The rows below come in pairs that one turn or mirror swaps. Which row does each named row swap with?
j957: [-36  -4  24 -20   3  38 -40   0  24 -15   9   7 -14 -20 -10  12 -13  -2
  -7   7   0   9 -17   3  -5]
j964: [ -3  13  -2 -22  -1  29  -7  23  33   6  -9   9  -8   4  -8   9  20   4
  14  -6 -11  31 -27 -10  -6]
j42: [ -9  13  15  -8 -25 -16  -6  -2  15 -10 -13 -14  -8 -28   4  27  -9   9
  12 -22  -9  18  -2 -19  39]
j345: [ -5  19  16 -23 -13  -8   1 -19  29  -7 -29   5  12   1 -14  14   1  23
  20  -1   5  24   7 -29  13]
j789: [-13  13 -12  -8  -5  14   6  10  26  14 -25 -26  -2 -31   0 -12 -22  -5
   1   6   2 -21 -11   0  12]
j712: [ -5  21   9  -8  -2  11 -13   9  13 -10  -9  -5   8 -29  -8  -1 -60   2
   6   9 -16  17  -9 -11   9]
j481: [-21   6   1 -12  -5  15  -9  -2  24  -2  -7  -5   2  29  -4   9  21  18
   5  -2  21   0  10  10   8]
j486: [-37   7  19  -3  -8  17 -26  15  -9  -5  11  -8 -17 -43  -4   4   4   6
 -10 -25  14  17 -26   2 -12]
j769: [ -5   6  10 -23  -2  -4 -19  10   6   1   1   5  -1 -26   5   0 -49  22
   4   0 -25  19 -13  -3   2]
j839: [-14  15   4 -39   1  -4   9  -3  18 -10 -39  -7  -6  -5  -9  -3   4 -12
   4 -15 -16  10 -10  -6  25]
j224: [-47  -7  26 -21  -2  25 -39  13   5 -12  -2   4  17 -23 -15  14   5  12
   6   3  21  18 -18 -17   2]
j713: [-13  20  18  26 -10  18 -10 -10   8  12 -13  -4   2 -42  -2   2 -21  20
  11  -3 -11   0  12 -18   2]
j418: [ -6  20   5 -24  -3   5 -19  16 -18  -2  -4 -16  -3 -17   0  14  -3 -12
   4 -10  44  -8 -26 -18   8]
j93: [ -1  10   4 -17   7  27 -14 -17  31   6  -4  10 -10   3  -4   6  15  34
   7  -7  33  23 -18 -16  -4]
j546: [-42  11  13 -31  -9  21 -22 -11  17   0 -15   5  19 -19 -27  -5   4  11
   2 -13  24   7 -31 -21  -9]
j82: [ 18  24   6 -29  10  11  -5   1  28   9 -26  -6 -17 -23 -32  -8 -13  -1
   8   1   8   5   2  12 -17]
j519: [-16   0   5 -11  16  -1   0   3   7 -14  -9 -15 -29 -18  18   5  -4 -17
  11 -27  -5  29  -2  -4  27]
j639: [-10  12  19  -5  -4   4 -15   4  16  -1 -15  -8   5 -43  -1   2 -13  11
  11   7  28  68 -12  -4  13]
j956: [-22  12  14 -47  -4   9 -12  -1  15  -4  -6 -10   0 -23  -2  11 -43  22
  14   1 -15  36  10   3   3]
j644: [  1  27  10 -43 -15  -4 -20   6  18  -9 -31   5  10 -34 -40   0   0  10
   0   5  17  14 -22 -16  -1]
j913: [  2  26  14 -30  -1  -1  -4   4  -1 -14  -8  -8  -9  13   8  19   9   1
  -1   0  24 -10  22 -15  13]
j535: [-17   8   4 -21  -3  -5 -11  -8  37   3  -9   1  -1 -34 -10   6 -35   3
   2  -5 -18  50   4 -18   2]
j963: [  7  30  10 -19 -14  15 -17  -4  35  -1 -31  -9  -8 -13 -33  28  -7   7
  23   9   9  12   1   1  21]
j604: [ -9  26  15  27  -3  23 -18   5  31   5  -7  -9  -1   1 -10   4  -4   2
  12  -4 -16  32  11   0   0]
j320: [-37  17  21 -14  -1  19 -25   0  16 -15  12 -10   8 -39   1  20 -19   0
 -12  13   8  10  30 -22  -9]
j299: [-35  23  16 -18 -13  19 -35  13  33 -42 -23   7  -1 -20  -9   4 -10 -15
   8   1   1  10 -12 -13   6]
j366: [-23  21   8 -54   0  12  -9  -2  11   1  -3  16  -4   2   2  16 -16   3
   1   6  30  46   7  -4  -2]
j855: [-12  26  -8 -21  11  10 -23  11  25  -1 -10   4  24  -6   5  -4 -21  -8
  21   8   2 -17  20   3   3]
j45: [-17  -4  10   0   4  13  -8  18  -2 -10 -14 -15  -3 -10  19 -14 -12  20
   3 -16 -21  21   2  12  20]
j95: [-16   5  16   9   0   5 -12  -9  43   0 -13  -5  -6   7  -4   0  34 -10
  12  -4  10   1  -6   4   4]
j726: [-12   8   7  27  -2 -10  -5   6   6   0 -11  -3  -1 -18  -4   4 -12   9
  13   1  -4 -27 -12  -4  -2]
j971: [-11   8   2 -27  -7   0 -15  26  17 -13   3 -14   1 -43  -3   6   5  30
  19  -5 -24   2   6  -3 -22]
j736: [ -2  12  -6 -13  10  20 -37  11   3   2  17  -3 -18 -31   2  -3 -11  -6
  -6   0   5  13  -8  26 -23]
j640: [-22  21   6 -27  -3   3 -13   2  22   4  -7  11   4 -58  -3   4   0  24
  11  -3  36 -22  -1   7  -8]
j742: [-10   2   7 -34  -5  28 -15 -12  45  -4  -9 -15  -3 -41  -1   7  23   7
   7   2  20 -16 -11 -12   1]
j409: [-15  12  12  11  -1   2 -10  31  29  -4  -6   8  -9 -21  -1   4  24   4
  -9  -3  46   6   9 -12  14]
j687: [-11  30  17  -9  -8 -16 -26  -8  23  15  20 -15  18 -30   7  -3  -4 -10
  -5  -5   7   8  25 -12 -16]
j193: [-10  19  22 -15  -5  -5 -19   2 -22  -6  -9  -5   2 -14   8  12 -38  23
  -2  -3  26 -13   4 -10   0]
j525: [ -2  12   0 -13   2 -22  19  -1   8  25   0 -13  -6 -26  17 -18  -7   3
   5 -17  24  17  -6  -6 -10]
j636: [ -2   6 -17   8   0 -19 -10  17  35 -11  -5  -5  -6 -32  -5  -7  12   6
  -1   2  -6  -1 -11   1 -20]
j170: [-18  19  24 -22  15  32 -31   4  21   3  13  -1  -5 -34 -23  15 -18  -6
  -1  20  18  10   4  12 -20]
j759: [ -8  12  12 -50   2   8 -11   2  11 -13  -7 -14  -3  20   6  -3  18  18
   5   3  16  -4 -10   1  -1]
j919: [-11  -7 -14 -13 -15   1 -42   1  17  -5   1   6  27  -2  -1  13  -5   0
  18  11  22  -2   5 -20   9]
j169: [-17  10   2 -24 -15 -10  25   2  14   7 -39  -3   0 -14   2 -12   0  14
  -2 -11   5   6 -23 -11  20]
j751: [-18  21   5  -3  -4  16  -2   7  10  -2  -8  -1  -6  10   2   4  16  14
  17   8 -10  53   0   2  18]
j215: [-15   2   8 -61   1  -1  -8   9  -2 -10  -1 -14   2 -11  -3  -4  14  -5
 -15  -6  31  15 -14  -2   3]
j309: [-44  18  17 -21  -8   5  -9 -10  -7   7   0   1 -10 -34  -5  -5  15  -4
 -11 -18  10  37 -29 -12  14]
j490: [-12  -3   4 -12  -4  -5  15  13   2  -4   7 -25 -13 -28  36  -3  -3   7
  -8  -2  18  27   2  -1  -7]
j120: [-14  25   5   0 -13   4  -3  12  -6   5 -24 -24   2 -63 -15  -9   4   0
  17  -5  -4  19   3 -12  -5]
j494: [ -3  22   3  16 -12 -10 -22  27  36  -8  -6  -9  -6  -6  -3  13  14 -14
  23  -4  21   9   7 -16   0]
j818: [-19  10  15 -29 -15  28 -35  12  11 -22  -1  17  16 -21 -25   9 -14   0
  17  25  15  -7  -8 -10   2]
j906: [-18  18  20  -7   4  11 -18 -19  16  12   0  13 -10 -42  -5 -12  -8  -1
   5 -19  24  52  -2  -2 -17]
j721: [  2  17  13  -2  -2   6  -6  -1  31   2   3  10  -8 -13  -7   4  20  -3
   2   4  26 -33  -6  -7  13]
j544: [  3   9   0  -9 -14 -21   3   0  -3  -2  -4   2  -6 -27  37  -9 -11  16
  -1 -21   4  16  -4 -10  10]
j428: [ -5  41   3 -14  15  -7 -42   4  12  -3  15 -11 -14 -17  16  23  -9   6
  -1  -6  -3  25  10   7   4]
j772: [  9  20   6 -34  -3  14 -13  22  13  -2   8 -20  -2 -29   2   6   6 -22
   9   1  28  53  -9  -9  -5]
j339: [  1  18   7 -19  15  37 -23  -8   4  -2  19  -1 -18 -47 -16  14   4   8
  -3   9   2  31  -8   5  -3]
j907: [-21  10  18 -34 -17  -5 -16 -18  14  15 -20  10  14 -11 -37  -4   5  15
  11  -3  24  11   1 -28   4]
j240: [-13  -8  12  37 -10  11  -5   5  20  11 -10   5   0 -11  -4  -8  10   2
   7   8  18  -1  -8 -11  -5]
j420: [ -1  13   0  27 -13   1 -12 -16 -17  -3  -1  -8   5 -21   0  -1  -5  -3
   7   3 -12   6  -5  -7  16]
j693: [  4  11   6  -4   2   0  14   5   9   6  13  -2 -36 -41   3   6 -12   1
  -2  -4  33   9   7  10 -10]
j760: [-42   9  29 -10 -43   8 -14 -10  -2   9  -2   0   6 -15   5  16   4  -3
 -14  -9  22  16  -6  -8  17]
j282: [-32 -13   3 -26 -24  22 -19 -14  -4  -5 -20 -12  10   1 -17 -14  -4  -3
  -2  -8  10   4  -7  -4  20]
j145: [-14  21  18 -34  -4  -4  -8   3  -1   0  -8  11   9 -15   4  16   3  20
  -1   8  51  44  -1 -12   1]
j821: [-21  20 -10 -21  -3  12 -26  -1  18   5   8  13 -16 -26   3  30 -36  13
  16  10  36  13   6  -5 -13]
j517: [  3  12  19 -12  -5   6  18  -8   9  24   7  -7 -21 -36   9 -12 -12  -6
   4   2  18  17  17   2 -20]
j312: [-33  19  29 -25 -12  18 -37  27  28 -20  -3 -22  -4 -47 -11  20  -1  -3
  -2  -6  15   5 -10 -15  10]
j914: [ -1  16   8 -46  -3  23  -9   1  21   5  -7   2  -2 -42  -1  -6 -20  -1
   2   0  -5  50  19  -4   0]

j535 pairs with j490
j309 pairs with j751
j636 pairs with j320
j486 pairs with j604
j789 pairs with j821
j525 pairs with j956
j339 pairs with j420
j224 pairs with j95
j366 pairs with j169
j726 pairs with j170
j639 pairs with j519

